[204 133  93 129 146 114 148]  (135)
[189 138 101 141 148 102 144]  (66)
[184 126 150 150 168 150 137]  (101)
[159 127 110 145 159 104 159]  (173)
[181 123 126 151 167 111 151]  (46)
[176 131 117 149 147 104 152]  (156)
[184 129 139 158 166 105 139]  (91)
[191 127 117 152 182  92 130]  (34)
dup (101): 
[150]
dup (173): 
[159]
dup (91): 
[139]

[168  89 130  93  59  74  54 139  83 138  67 151  74  74 132  59 193  68
 172 145 137] = (132)
[175 164 174 150 179 117 120  71 123 193  56  73  89 112  88 149  73  88
  80 183 152] = (89)
[ 88 171 148  83 161 192 159 168  93 168 140 162 142 176 140  63 143 115
 195 104 181] = (179)
[175  74 103  87 195 104 169 161  71 103  88 133 158 128 127 156  61  61
 143 135  76] = (117)
[130 156 174  57 136 184  88 123 176  83 197 115  97 190  69 153  92 112
 198  59  53] = (62)
[ 98 147  71 137  72 124 109 191 180 183 177 156 167 196  56 129 189  82
 191 173 144] = (6)
[ 68  63 132 122 127  59  63 196 179  81 186 113  82 152 140 177  63 190
  97 192 124] = (139)
[147 115 115  89 124  92 201 163  76 189 184  83 137 187  76  59  56  98
 127 112 119] = (150)
dup (139): 
[63]
asked: [ 68  63 132 122 127  59  63 196 179  81 186 113  82 152 140 177  63 190
  97 192 124]
(139)
dup (6): 
[191]

[137 120 136 123 129 154  99 152 139 152 138 114 115 109 129 115 147 141
 102 142 129 127 142 165 132 121 149 131 146 147 144 123 148 117 111 108
 156 142 158 129 128 137 104 129 153 128 129 145 125 128 117 145  90 144
 134 145 135 113 166 130 114 142] = (64)
[139 122 144 127 160 157  93 159 137 154 140 116 112 110 159 110 148 142
  99 150 127 130 150 167 132 124 161 134 146 150 140 129 150 118 113 105
 158 147 171 136 127 137  90 126 151 131 118 148 125 119 111 148  85 150
 127 149 130 111 175 131 113 145] = (122)
[161 135 133 122 155 173 104 148 132 142 155 118  97 115 153 104 169 129
 114 165 140 118 134 174 150 109 165 146 132 133 149 125 165 126 115  87
 155 159 160 137 131 149  99 101 148 147 118 144 122 107 109 144  72 136
 123 143 109 116 165 122 117 127] = (155)
[133 123 144 130 156 150  95 155 134 150 139 116 113 112 102 113 140 142
 102 147 125 127 157 159 130 124 153 131 144 152 139 128 146 120 102 111
 158 102 156 135 123 131  93 134 146 130 118 148 127 123 114 149  87 151
 125 150 136 116 175 156 123 143] = (160)
[157 131 134 126 158 171 100 152 133 148 153 117 100 113 156 107 168 134
 112 161 133 116 140 172 149 109 166 144 138 137 147 125 159 125 112  92
 158 157 163 133 128 149  95 104 150 143 116 148 122 107 111 150  70 141
 122 148 116 112 168 128 116 131] = (102)
[156 136 136 122 155 169 100 149 133 145 151 115 100 113 154 109 165 133
 114 159 135 118 139 169 150 111 164 143 133 136 145 122 160 125 115  92
 157 156 163 135 129 148  99 104 147 144 120 146 122 109 110 148  75 137
 125 143 114 115 167 125 118 131] = (14)
[157 133 141 122 163 174  94 158 134 151 152 114  98 112 158 109 166 135
 109 162 132 135 148 174 146 115 171 143 138 140 144 122 162 123 113  90
 163 157 173 138 130 146  90 105 147 146 119 151 122 101 103 148  66 143
 129 148 117 114 179 125 117 135] = (36)
[161 139 136 125 157 170 104 147 129 142 156 120  95 118 151 102 164 127
 116 169 141 118 140 169 151 110 166 146 128 133 148 127 166 129 118  87
 154 160 163 141 129 146  96 103 143 151 117 142 123 103 106 143  71 137
 119 145 108 121 168 124 124 125] = (5)
[138 114 129 135 151 107 107 148 133 151 140 123 150 113 156 108 153 139
 107 148 125 107 134 161 135 111 150 136 151 144 143 139 140 122 110 113
 149 145 150 123 123 139  98 124 160 124 111 145 126 131 130 153 150 147
 111 150 129 105 151 137 107 139] = (185)
asked: [161 139 136 125 157 170 104 147 129 142 156 120  95 118 151 102 164 127
 116 169 141 118 140 169 151 110 166 146 128 133 148 127 166 129 118  87
 154 160 163 141 129 146  96 103 143 151 117 142 123 103 106 143  71 137
 119 145 108 121 168 124 124 125]
(5)
asked: [139 122 144 127 160 157  93 159 137 154 140 116 112 110 159 110 148 142
  99 150 127 130 150 167 132 124 161 134 146 150 140 129 150 118 113 105
 158 147 171 136 127 137  90 126 151 131 118 148 125 119 111 148  85 150
 127 149 130 111 175 131 113 145]
(122)
asked: [138 114 129 135 151 107 107 148 133 151 140 123 150 113 156 108 153 139
 107 148 125 107 134 161 135 111 150 136 151 144 143 139 140 122 110 113
 149 145 150 123 123 139  98 124 160 124 111 145 126 131 130 153 150 147
 111 150 129 105 151 137 107 139]
(185)
asked: [157 133 141 122 163 174  94 158 134 151 152 114  98 112 158 109 166 135
 109 162 132 135 148 174 146 115 171 143 138 140 144 122 162 123 113  90
 163 157 173 138 130 146  90 105 147 146 119 151 122 101 103 148  66 143
 129 148 117 114 179 125 117 135]
(36)
asked: [156 136 136 122 155 169 100 149 133 145 151 115 100 113 154 109 165 133
 114 159 135 118 139 169 150 111 164 143 133 136 145 122 160 125 115  92
 157 156 163 135 129 148  99 104 147 144 120 146 122 109 110 148  75 137
 125 143 114 115 167 125 118 131]
(14)

[101 131 128 121 127 128 129 129 121 151 127 127 130 128 127 123 128 123
 121 128 123 129 133  99 157 128 127 128 126  99 124 154 129 128 126 129
 130 129 127] -> (69)
[ 99 133 133 114 129 128 127 130 139 151 151 127 129 129 130 138 129 146
  96 129 131 127 133  98 154 133 131 131 129  96 130 152 124 133 128 128
 126 129 130] -> (31)
[146 127 123 149 125 127 129 127 102 119  75 128 126 129 126 106 127  79
 183 129 127 127 127 147 126 125 126 126 125 150 126 127 130 125 127 128
 126 127 125] -> (27)
[120 125 124 111 128 126 128 129 155 123 164 126 128 129 128 151 129 168
  84 127 124 132 130 121 123 130 128 129 128 118 129 122 128 130 127 126
 127 128 128] -> (86)
[131 128 126 126 123 127 127 125 118 131 111 125 124 128 123 120 125 113
 144 127 127 134 127 128 130 124 123 125 124 129 123 131 124 125 129 128
 129 126 124] -> (71)
[130 132 133 101 134 130 126 131 157 132 192 128 134 128 135 146 131 195
  58 126 134 130 127 128 133 133 134 131 133 129 130 133 128 131 127 128
 131 131 134] -> (18)
[117 122 125 127 126 128 128 125 119 123 116 126 126 128 126 118 123 115
 135 130 128 125 128 116 129 125 125 125 126 115 129 124 129 125 128 127
 123 125 126] -> (111)
[160 123 124 134 125 128 128 126 119 106 107 128 125 128 126 119 127 114
 149 130 131 128 126 160  99 126 126 126 126 161 130 105 129 126 128 129
 128 126 125] -> (176)
asked: [101 131 128 121 127 128 129 129 121 151 127 127 130 128 127 123 128 123
 121 128 123 129 133  99 157 128 127 128 126  99 124 154 129 128 126 129
 130 129 127]
(69)
asked: [160 123 124 134 125 128 128 126 119 106 107 128 125 128 126 119 127 114
 149 130 131 128 126 160  99 126 126 126 126 161 130 105 129 126 128 129
 128 126 125]
(176)
asked: [ 99 133 133 114 129 128 127 130 139 151 151 127 129 129 130 138 129 146
  96 129 131 127 133  98 154 133 131 131 129  96 130 152 124 133 128 128
 126 129 130]
(31)
asked: [131 128 126 126 123 127 127 125 118 131 111 125 124 128 123 120 125 113
 144 127 127 134 127 128 130 124 123 125 124 129 123 131 124 125 129 128
 129 126 124]
(71)

[ 95 108  62 127 128 128  54  96  55 128  86 127  71]  (30)
[136 158 155 131 155 128 154 139 155 146 142 128 147]  (148)
[139 105 166 129 147 128 149 142 143 171 156 128 135]  (75)
[121 106 114 125  96 127  98 119  96 122 127 126 102]  (149)
[102 124  67 124 102 128 103 114 101  77  60 132 112]  (53)
[127 136 170 128 142 123 138 128 139 166 169 128 127]  (115)
asked: [121 106 114 125  96 127  98 119  96 122 127 126 102]
(149)
dup (75): 
[128]
asked: [ 95 108  62 127 128 128  54  96  55 128  86 127  71]
(30)
asked: [102 124  67 124 102 128 103 114 101  77  60 132 112]
(53)
asked: [136 158 155 131 155 128 154 139 155 146 142 128 147]
(148)

[126 132 130 138 121 134 137 148 125] -> (2)
[144 136 126 113 127 148 127 140 129] -> (180)
[ 94 126 131 165 123  99 131 133 121] -> (77)
[156 120 125 108 126 151 124 124 130] -> (93)
[111 121 131 155 120 115 136 111 122] -> (134)
[158 146 123  67 152 149 106 103 143] -> (3)
[126 113 131 146 109 146 146 148 119] -> (129)
[109 121 131 146 128 106 125 119 125] -> (170)
[124 127 128 118 139 118 116 108 133] -> (147)
[128 124 128 118 137 119 117 107 132] -> (203)
[114 125 131 153 119 119 137 119 122] -> (124)
dup (93): 
[124]
dup (147): 
[118]
dup (134): 
[111]
dup (129): 
[146]
dup (180): 
[127]
dup (124): 
[119]

[175 175 126 126 175 126 175] = (125)
[130 175 209  93  87 124 127] = (9)
[130 175  87  93  87 124 127] = (74)
[128 128 126 126 130 124 126] = (114)
dup (74): 
[87]
asked: [128 128 126 126 130 124 126]
(114)
asked: [130 175 209  93  87 124 127]
(9)
asked: [175 175 126 126 175 126 175]
(125)

